In the data rows, 128 means zero.
Some points, one per row:
[135 136 122 128 123 115 103 114]
[123 131 113 140 126 111 133 138]
[133 154 130 117 142 140 100 138]
[112 118 123 142 127 117 143 104]
[150 141 138 105 137 141 124 164]
[124 146 135 131 120 133 123 130]
[166 150 146  77 151 148 108 178]
[105 129 130 145 118 136 145 115]
[131 121 128 131 130 131 120 142]
[130 155 139 105 160 148 126 140]
[145 135 116 129 133 141 119 131]
[ 52  61  56 196  32  50 215  60]
[124 122 146 136 139 149 121 129]
[ 42  63  64 197  75  52 184  56]
[131 145 129 118 156 131 107 139]
[143 140 117 117 128 130 118 148]
[144 114 118 128 112 130 138 118]
[128 143 144 122 128 151 114 146]
[102 112 118 147 126  97 144 141]
12 more points follow, each with its number after it:
[136 133 150 114 112 119 106 145] 0
[143 140 152 110 148 145 109 175] 1
[168 132 152  99 143 132 123 134] 2
[141 131 149 128 136 148 135 118] 3
[127 118 136 117 137 141 129 113] 4
[129 113 148 110 117 134 166 151] 5
[ 81  72  69 167  80  60 187  95] 6
[127 133 137 141 132 126 124 149] 7
[137 139 157 128 140 163 134 138] 8
[130 129 106 101 135 119 123 133] 9
[150 170 134 108 132 156 125 184] 10
[130 113 131 128 122 128 141 133] 11
Which of these numbered points is nearest to each point below by angle, seen from the average point of the first points? Its number follows each.
[122 138 129 121 140 139 111 124] > 4
[138 136 133 114 124 143 131 119] > 3
[145 134 140  88 153 147 116 164] > 1
[104 121 124 138 116 113 147 118] > 6
[143 157 133 137 136 136 113 112] > 3
[ 74  88  56 200  63  52 181  65] > 6
[118 143 123 135 128 121 142 123] > 3
Here are 12 other points, each followed by its number:
[128 140 131 124 142 115 122 131] 0
[120 120 119 142 112 107 162 120] 1
[ 61  55  57 203  43  79 211  66] 2
[120 107 118 137 133 107 121 112] 3
[127 126 127 132 126 140 122 136] 4
[152 146 136 124 144 137  99 130] 5
[135 121 140 120 141 138 108 143] 6
[153 146 150 115 155 146 119 138] 7
[157 140 135 107 154 141 130 126] 8
[152 142 129 119 140 134 108 125] 9
[143 153 159  96 130 121 122 139] 10
[132 141 134 132 128 127 131 145] 11
Which of these numbered points is nearest to each point below by angle, seen from the average point of the first points? Its number follows each.
[124 139 141 112 129 136 115 136] > 10
[120 144 125 115 146 121 135 122] > 0
[144 144 145 116 138 140 116 148] > 7
[123 134 130 139 122 116 127 133] > 11
[ 38  46  51 203  43  45 233  52] > 2
[ 48  34  35 234  45  31 198  20] > 2
[137 135 133 131 128 127 115 142] > 5
